In the rows, zero is written as 128.
Rotation paths and how fast each direction turns (deg/step):
Each turn is a multiple of 5 degrees from 10 to 175, or 0.
Each row of a path follows its step; steps can be skipped.
Path 1:
step 3: [119 115 134 122 128 126 125 126 129 126 131 135 130 113 127 133 117 132
 133 134 132 137 123 123 131 128 127 122 121 135 128 136 132 127 140 120
 136 124 125 131 121 135 139 121 130 129]
step 8: [124 133 124 120 124 117 136 127 132 131 131 127 132 118 126 139 120 141
 139 129 137 137 122 136 131 120 125 128 130 125 125 129 124 120 132 127
 138 132 119 129 120 130 130 127 139 132]
step 13: [127 129 118 123 128 123 125 127 134 126 139 132 123 118 125 133 122 127
 132 135 131 133 137 127 139 125 123 128 133 131 126 140 122 119 128 142
 135 122 125 124 117 128 124 120 137 121]
step 17: [121 126 128 114 131 129 121 124 134 124 137 140 128 123 125 136 123 118
 139 136 134 126 132 124 130 126 133 121 130 124 137 123 122 130 135 123
 137 123 130 137 136 139 129 123 129 131]
step 18: [129 120 125 117 134 126 123 128 128 132 141 133 128 126 124 134 120 132
 130 141 136 119 134 122 133 126 122 132 131 129 114 135 134 123 126 119
 137 123 116 125 125 126 131 131 129 127]
step 19: [113 128 123 132 131 129 132 128 133 131 141 119 126 122 127 136 122 134
 135 139 122 137 128 123 129 133 130 123 128 132 128 126 123 125 132 127
 144 128 119 127 131 132 139 121 130 123]
step 21: [123 123 118 115 130 121 129 126 133 131 134 124 120 113 125 135 123 132
 135 129 132 127 127 128 135 128 126 129 136 128 128 140 126 123 136 134
 127 119 124 119 122 130 123 115 136 125]
step 24: [119 127 116 124 131 129 140 129 134 126 138 137 133 119 126 131 123 148
 141 141 130 124 128 124 129 134 127 129 127 128 129 130 128 125 126 129
 131 129 134 131 121 128 129 128 135 129]
Directions:
[129 128 128 125 124 130 129 126 129 127 127 129 125 129 127 126 129 124
 125 133 125 126 129 131 127 127 128 124 128 127 129 126 127 130 129 125
 128 130 128 127 131 128 129 127 129 131]	135
[125 127 131 126 130 127 127 130 128 127 128 125 127 130 130 128 125 127
 130 129 127 127 123 131 128 127 131 127 128 127 126 128 128 126 129 133
 127 128 127 126 131 126 127 132 129 131]	170
[128 128 131 125 129 131 135 126 130 129 128 125 131 128 127 128 128 129
 129 125 126 126 127 129 128 129 125 130 128 127 131 129 127 128 127 126
 129 129 127 125 128 128 127 127 131 127]	25
[129 128 130 130 130 128 129 126 126 130 131 132 128 129 129 127 126 131
 130 127 128 127 128 126 130 128 128 128 129 124 130 126 128 130 130 125
 131 128 124 132 131 127 128 131 129 131]	45
[124 125 131 129 129 128 127 128 126 129 128 127 127 127 127 127 127 127
 126 131 132 127 128 128 128 127 125 129 129 127 133 131 129 126 127 127
 125 131 126 128 130 127 125 126 124 127]	95
